One turning vector, and how many ticks it has turned
The counts run from 0 to 155.
[-18 -21 -14  -7  11   8  10   9  -3  -8  -7   5 -16  15 -24  -3  11 -15
   8 -29 -12  25  -1  -3 -22   5  25   3  -2   7   9   2  -7  -8  -8 -20
 -27  -6  -7  -8  -5  -9 -16  -1  -3  -7  23  -8  -7 -16  -1 -23 -23 -10
   3   5  16   7  -6   7  -2  -9 -26  19   2   5   7 -17 -18 -26  11  30
  24   7]
6
[-14 -18 -18 -13  15  23  -3  12  -8   3 -10  -6 -13  15 -26 -17  18  -9
  -3 -23 -11  10   3   1  -4 -10  33   4  20  21 -10  10  -3   0  -4  -4
 -27 -14  -1  -6  -1   2 -12  -3 -15 -10  13 -22   0 -19  16 -19 -15 -13
  -4   5  12  15  -1  15   3 -20 -34  10   6   3   9 -30 -12 -15   1  19
  11  10]
134
[-16 -22 -22  -8  17   9  13   5  -6  -7 -10   4 -12  10 -22  -6  21 -10
   5 -28 -16  26  -4 -11 -18  10  27   2  -4  10   0   0   6  -4  -2 -18
 -26  -4 -12  -8 -13 -15  -8   2  -7 -10  15 -13  -1 -17   1 -22 -27 -10
   3   4  15  11  -5   6 -12  -4 -21  19  -1   2   7 -11 -17 -20   9  29
  26  10]
7
[ -5 -16 -33  -2  45   4  14 -15 -17  -5  13   8   0  14  -4  -8  -4  -1
   3  -7   9   2 -13  15  -3  -2  17  -7  10   9   1  -9  13  -5 -17   2
 -22 -14  -1 -34 -21 -27   2  -2  21  -7  25 -15   3  -6  11 -24 -21  -1
  13  -3  -5   4   4   0 -10   0 -22  19  -8   4  11  -2 -23  -3  13  22
   5  -3]
93
[ -9 -18 -28  -1  43   0  18  -9 -19 -13  13  11  -5  10   2  -1  -5 -10
  15  -1   9  -7 -23  14  -1   3  22  -3  -3   4 -12  -4  12  -7  -7  -6
 -22 -16  13 -33 -11 -15   9  -9  13  -8  17  -6   3 -13  11 -16 -20   9
  21  11 -13  -2   4   2  -9   7 -29  18 -19   2  13   3 -27   1  13  28
 -10  -3]
95
[ -7 -11 -27  -4  35   8  15  -8  -7   4   1  -4  -9  15 -13 -13   1   1
  -1  -9   2   4  -8  28   3   3  15   7  18  16   8  -1   3   6 -19  -2
 -36 -24 -10 -20 -16 -24  -6   0  20 -13  20 -18   0  -6  27 -20 -19 -14
   7 -13  -8   7   3   3  -8   0 -13  18  -2  17  19 -13 -25  -1   8  13
  15   6]
91
[-13 -11 -20   0  31  18   9  11 -19  -5  23  16 -19  19 -12 -24   0  -4
  12  -3  13  -2   7  17   8 -11  19   4   3  10  -7   7  14   6  -5   4
 -20 -11  -1 -13 -16  17  -1 -13  -4  -2  25  -7  -1 -21   7 -21   4   6
  14  -6  14  13   8   3   3 -14 -31  20   3   9  19 -15 -29  -9  13   6
  -8  -6]
120
[ -4 -10 -29 -14  41  14   4   6 -19  -4 -10   4  -6  15   3  -6   2 -17
   6  -5  29 -17   4  10   8  -2  25  -9   3  12  -6   6  18  -9  12  -5
 -28 -37  11  -7   2 -17   5   2  -7 -10  15   1  14  -8  36 -15   2   5
   2   4  -1  10  12  18  -2  -7 -27  22   2  -9  10  -4  -8 -21  -7  18
  12   3]
68
[-10  -5  -7 -15  33  16   9  -2 -16  -9  -2  -3 -14  20   6   2  -1 -25
  -3  -2   9 -12  -1  15  -1 -23  12 -11  19   7  -3   4  10 -17  -1  -6
 -43 -28  14  -2   5  -9  -8   4   0 -10  18  -4  11 -10  34 -17 -10   0
 -15  -1 -12  -2  12   1  12 -11 -39   6 -10  -9   7 -14 -16 -11   6  21
   1  -3]
141
[-18 -24 -20   3  32  15   6  -6 -21  -4   0   4   3   2  -7   0  -2 -28
  -3  -5   1  -2   8  -1 -24  -2  25 -18  -2  -4   3 -14   1  -9   9 -13
 -23  -6   3 -14 -19 -18  -8  -5  -2  -3  30   1   4 -10  10 -16  -6   1
   6   9   5   1 -15  18   3   5 -36  21   5   0  10  13 -18 -38   3  25
  25   0]
151
[-13  -5 -11   3  29  25  19  14  -6   3  14   5 -16  19  -7 -15 -16 -16
   7   9   5 -21   2  12   0 -17  16   9  16  17  -2 -11  18   3   6 -13
 -45 -13  -3 -18   2   7  -9 -15   8  -8  11  -8  -1 -14  14 -12  19   6
  11   2   5   7  19   7   0   5 -21   5  -2   9  26  -8 -33  -3  13  11
  -8   9]
46
[-21 -10 -16  -6  10  26  23  17  -9   9  19  -4 -28  30   2  -7  -3  -1
  -8   1  12  -9  12   3  -1 -13   5 -13  11  20   0 -13  20   5  -5  -6
 -34 -19   8 -13   4 -21  -5  -3 -10  -5  22   1  -2 -30  12 -12  -3   1
   2  -8  -3  18  10   1 -23  -7  -9  11  -2  -6  14  -2 -40   6  20  10
   2   4]
115
[-22 -23 -22   1  -8  25  11  20 -10  13  -6 -14  -9  14 -24  -1   2 -10
  -2  -2   1  -4   7  20 -15  -9   9   9   3  11   3 -16   7   7  -5 -12
 -33 -12   3 -13  -8  -5 -18 -14  -4 -11  19 -14 -18 -26   7  -9  -4  -5
  17  -3 -12  26   3  21  -5  18 -14   3   5   9  14 -15 -14  -1  -8  36
  17  16]
32
[-21 -20  -7 -10   2  18  15  16  -3   1  -4   0 -18  16 -17 -10  10 -17
   4 -19 -22   5  -5  -7 -14  -4  27  13  13  18 -15   4  -1  -7   1 -15
 -38  -6   3  -9   9   5  -6 -15 -16 -14   8 -10   3 -25   8 -15 -13  -7
  -4  16  17  11   7   6   3 -19 -31   3  -1  -3  16 -26 -22 -21  12  29
   7  11]
132
[-15  -8 -32   0  30  17  11  18 -16   1  22  15 -18  26  -7 -21  -2   1
   7   3  11  -8  -1  18   7 -17  12  14   0   8 -15   9  18  13  -7   0
 -28 -14  -2 -16 -16  14  -6 -16   4  -3  21   5   0 -27  11 -17   1   6
   6  -2  11  17  10   3   0 -18 -31  14   6   9  21 -17 -23 -12   9  12
  -9   3]
119
[-14 -14 -13   8  35  29   9   5 -16 -14  11  16 -25   0 -18 -12  -2  -7
  16  -5   7   1   9   3   3 -12  30  -6   3   7  -5  -5  10   1   5  -6
 -20  -6  -5 -19  -8   7  -2  -2 -11   5  29 -10  -1 -29   0 -18   7   8
  24  12  17   9  -3   7  -4  -5 -32  15  -1   1  18   4 -41  -6  20   1
  -9  -6]
122
[-18 -14 -11   2  21  12  19  10 -12 -15   1   9  -3  11  -5   4  -8 -39
  17   7  -9  -7  -5  -3 -15   0  21  -8 -18   6  -1  -9  22 -10  15 -30
 -30 -16   6  -4   1 -13  -1  -5   4  -9  34   2   4 -11   6 -12  -5  19
  -2  -3   9  -4   3   0   8  12 -24  17  -5  -4  15  -6 -18 -21  18  23
  17  12]
1
[ -3 -19 -32 -19  34  19   8   1 -17 -14  -6  -2 -17   9  -4  -4  16  -3
   0 -15  20  -1  -2  -1   7  -8  19  -7  20  19  -7  -6  10 -11   8  -8
 -40 -28   7 -18  -3 -19   8  11  -8 -12  10   2  15 -12  29 -16  -3   3
   8  18   1  22   3   9 -14 -11 -22  14   1 -16  -2  -8 -13  -9  -8  15
  11  -2]
66
[-17 -12 -27   0  27  17  15  18 -19   7  21  12 -15  32  -1 -21  -3   6
   3   6   2 -12   1  13   3 -17   8  13   1  12 -11   1  18  12  -5  -6
 -32 -14  -3 -14 -13   5  -1 -19  -4  -5  15  10  -1 -27  11 -14   5   8
   0   2   4  22  13  -6  -1  -8 -25  12   4   5  17 -18 -26 -11  11  12
  -3   7]
118
[ -9 -18 -13   8  23   9  27   5 -18 -21  -8   3 -11  17 -10  -3  -6 -24
  12   2 -10   1   2   8  -9  -1  15   8  -7   0   7   6  -2  -1   9 -23
 -42 -16   0  -5 -13 -11   4 -11   5 -13  24  16  10 -11  20  -5   8   6
   3  15  12   9  -2   3   9   3 -31  21  13   2  15 -14 -23 -26  -5  30
  15  -1]
74
[-13 -22 -18  -6   7  29  10  11 -13   8  -1 -13   1  27 -13  -6   3 -25
  -8   0 -14  -1  12 -14  -9 -16  16  -9  16  22  -8  -7  10  -1   5  -8
 -33  -2   9 -21  19 -24  -2 -12 -11 -13  21 -12  17  -7  10   3  -8  -2
  -9  -2  17  11   6  10  -2  -9 -19  -1   3 -14   8 -21 -22 -14   9  32
   9  11]
58
[ -8 -14 -16  -3  20   9  23  -4  -6   1 -12  -4 -17  20 -10 -10   5  -3
   2  -8  -8   5  -4  15   0  17  19  15   2  20   0   6   0  10 -12 -12
 -44 -26  -9  -8 -11 -24  -5  -2   7 -15   5 -10   8 -12  34 -15 -21 -12
   0  -8  -5   6  10  -2 -11   0 -10  12  -4   9  25 -14 -35   7  11  18
   8  12]
89
[-13 -13 -15 -17   7  17   4   0  -7  -2  -3 -11  -6  20 -15  -7   3 -22
   4  -2  -1  -5   7  13  -2  -6  11  13  13  23 -21   3  10  -3  -2   6
 -42 -10  18 -12   1   0   2 -13  -8 -13  21 -12  15 -13  28  -5  -5  -1
 -11  -2   6  11   4  13   9 -19 -26   4   4  -5   8 -42  -6 -10  10  35
   2   6]
61
[-12 -23 -19  -5   5  27   8   8 -15   5   2 -12   3  25 -13  -7   2 -24
  -2   2 -11  -5   6  -5  -9 -15  17   2  15  22 -16  -4  11   1   4  -4
 -36  -3  10 -24  10 -22   2 -18  -9 -15  22 -11  19  -8  15   2  -7  -1
 -14   1  12  12   9   6   1  -9 -23  -2   5 -14  11 -29 -11 -13   9  40
   9  13]
59
[  0 -17 -30 -16  40  15   3   0 -21  -6 -10   1 -13  12  -5  -7   7 -11
   1 -10  23 -11   0   2   7  -8  23  -6  10  17  -5   1  16  -9  15  -7
 -33 -35  11 -15   0 -18   9   7 -10 -16  10   5  15  -6  31 -13   0   5
   5  10  -5  15   8  11  -7  -8 -25  20   2 -10   3 -11  -6 -14 -13  12
  11   4]
67
[-14 -14 -15 -15  33  23   4  -4 -16  -4  -3  -2 -12  15   4   5   5 -23
  -5   1   3 -19  -3   9   0 -17  19  -6  19  13  -6  -2  11 -14   3  -6
 -40 -32  17  -3   9  -9  -1   3  -4 -11  13  -6  16 -14  33 -13 -13   4
 -10  -4 -12   0   7   6   9 -13 -39   4  -9 -10  11 -15 -15  -5   6  16
  -1   4]
140
[-19 -12  -5  -4   3  18  13  20  -1   5  11   3  -6  25 -15  -5  -5 -36
  11  -4 -10   2   6 -10 -16 -16  20  -9   2  14  -7  -6  17 -12   5 -11
 -22  -1  10 -13  16  -4  -9 -11  -7  -6  33 -14  -5 -20  -7 -13  -7   8
   2   1  24   4  13   8   4  -6 -29   5  -9  -7  13 -19 -22 -17  25  32
   7  14]
129
[-22 -26 -20  -1   3  20   6   7 -20   1  17 -15  -7  13 -19  -5   2  -3
  -1  -5  -4  -1   7   9 -26  -3  13  -3  10   8  -6 -13  -4   5 -17  10
 -24   0  18 -24  -8  -9  -3 -18 -15   9  28 -10  -3 -31  -2 -10 -25 -10
  18   3  -7  15 -26  19  -8   0 -25  10  -4   8   9 -11 -25   2   6  32
   7  -3]
107
[ -5  -4 -21 -13  37   6   5   5 -16   0  -5   4  -5  18   7  -6  -8 -27
   6   1  28 -16  11  16   7  -6  18 -16  -2  12  -6   5  13 -11   7  -2
 -27 -32  15  -5   1 -17   1   1  -3  -9  21   2  10  -5  31 -15   4   4
   7  -3   3   4  10  17  -3 -11 -27  29   4 -10   8  -5 -13 -23   5  14
  10   4]
69
[-16 -21 -27 -11  28  31  -5  -4 -13  -2 -11  -3  -5  12 -17  -3  16  -9
  -4 -15   0   5   3  -4  -3 -10  32 -13  20  23 -16  -5  14  -8   4   1
 -24 -20   8 -11  -1 -21   4   6 -12  -9  20 -26  19 -13  22 -15 -19   4
  -6  -9  10   9   6  13  -6 -17 -26  11  -2 -13   6  -9 -14 -10  14  17
   6   7]
137
[ -7 -15 -21  -7  24  17  20  -7 -15  -6  -5  -5 -14  28   2   3  13 -11
  -3  -5  -8   9 -15  15  -5 -16   6   1   3   4  -1  -3   5  -8 -13 -18
 -36 -17  -3 -15 -10 -27  -3  -1  14 -16  14  -6   7 -12  24  -9 -30   3
 -11 -10 -15  -2  15 -11  -3   1 -32   4 -16 -12  10  -5 -27   4  13  38
   3   6]
15
[-19 -14  -1  -3  16   7  24  10  -5 -14   2   6  -4  11  -5   9  -7 -41
  21   5 -12 -13 -10   1 -17   4  20   4 -18   8   3  -4  15 -10   5 -31
 -36 -17   5  -2   1  -8  -6  -9   1 -12  28   4   4 -17   8 -17  -8  11
  -5   3   9  -2   7   0  10   5 -25  12  -8   1  19 -14 -14 -22  14  31
  17  13]
2
[-13 -27 -28  -5   2  25   6   6 -24  -8  14 -14 -12  11 -18   0   9   4
   0  -8  -1   2  -1   1 -17  -7  10  -4   7   5 -13 -14  -1   5 -13   1
 -21  -5  16 -28 -10  -7  -2 -12 -14  10  24  -7   0 -32  -2  -4 -25  -4
  14   5  -8  19 -21  13 -11   0 -25   7  -5   1   9 -13 -25   4   3  35
   6  -1]
108
[ -6  -8 -22   6  25  36  15  12 -19   2   5   5 -24  25  -4 -15   3 -10
   2   8  22   5  14  12  12 -23   7  -1   5  14  -1  -5  21  11   8 -10
 -23 -15  -7 -17  -3  -9   1  -4   1  -7  18 -11   1 -15  13  -3   4   8
  11 -15   9  11  22   3 -13  -1 -19   6  -1 -10  18   7 -43   4  19  15
  -7   5]
43
[ -9 -27 -32  -5   3  31  11   9 -32 -11   5 -12 -17  14 -16  -1  19   5
   7  -6   1   6  -4   1 -14 -11  14  -1   3   5 -15 -10   4   7  -9  -5
 -19 -11  19 -26  -8  -8  -2 -13 -20   7  21  -9   2 -30   3  -2 -28  -1
  13   6 -12  20 -15  12 -15   7 -23   2  -7  -7   8  -8 -20   9  -3  39
   1   3]
109
[ -9 -19 -15   2  28  30   9  24 -17  -5  -4  10 -13   4 -15  -7  -5 -18
  17   0  -4 -20  -7  -5  -1 -19  30 -14   9  15   0  -9  17  -1  11 -29
 -15 -24   2 -12   9   1 -13  -3  -6  -6  17 -18  -4 -18   2 -10   5   4
  17  14   7   7   8  10   7  10 -32   6  -7   3  21  -2 -26 -10  -8   9
   2   8]
125
[-17 -17 -15   6  30  31  15  11 -18 -17   5  12 -24  -1 -11 -11   0 -10
  13  -4   1  -6   5  -7   4 -13  31 -11   7   9  -4 -14  10  -3  12 -18
 -23 -15   0 -15  -3   0  -2   1  -8   3  22 -15   4 -27   0 -14   4  13
  24  17  16   8   0   4  -3   6 -32   9  -4   0  20   6 -42  -5  10   1
  -8   0]
123
[ -8  -7 -17  -5  17  23   4  27 -15   7   5   5  -5  17 -14  -9 -12 -31
  15   0  -2 -14   4  -4  -7 -22  25 -13   1  12   2  -5  22  -8   2 -17
 -14 -17  11 -16  19   4 -20  -9  -4  -6  33 -22  -8 -17  -8 -14  -1   4
   5  -3  15   3  16  17  12   3 -31   9 -11   1  14 -11 -15 -18   4  23
  11  12]
127
[-18 -17 -14  -6  26  13   4  -8 -17   7 -10  -9  -4  16  -6   1   6 -23
  -9 -10  -2  -3   0  15 -18  -3  23 -12  10  14   3  -2   0   2 -14  -6
 -24 -24  11 -10   1 -25 -14   6  -7  -8  17 -22   2 -10  29 -21 -40 -11
  -6 -21 -15  -8  -5  12   0  -9 -25  11 -19   6  14  -4 -24  -4  20  23
   9  10]
12
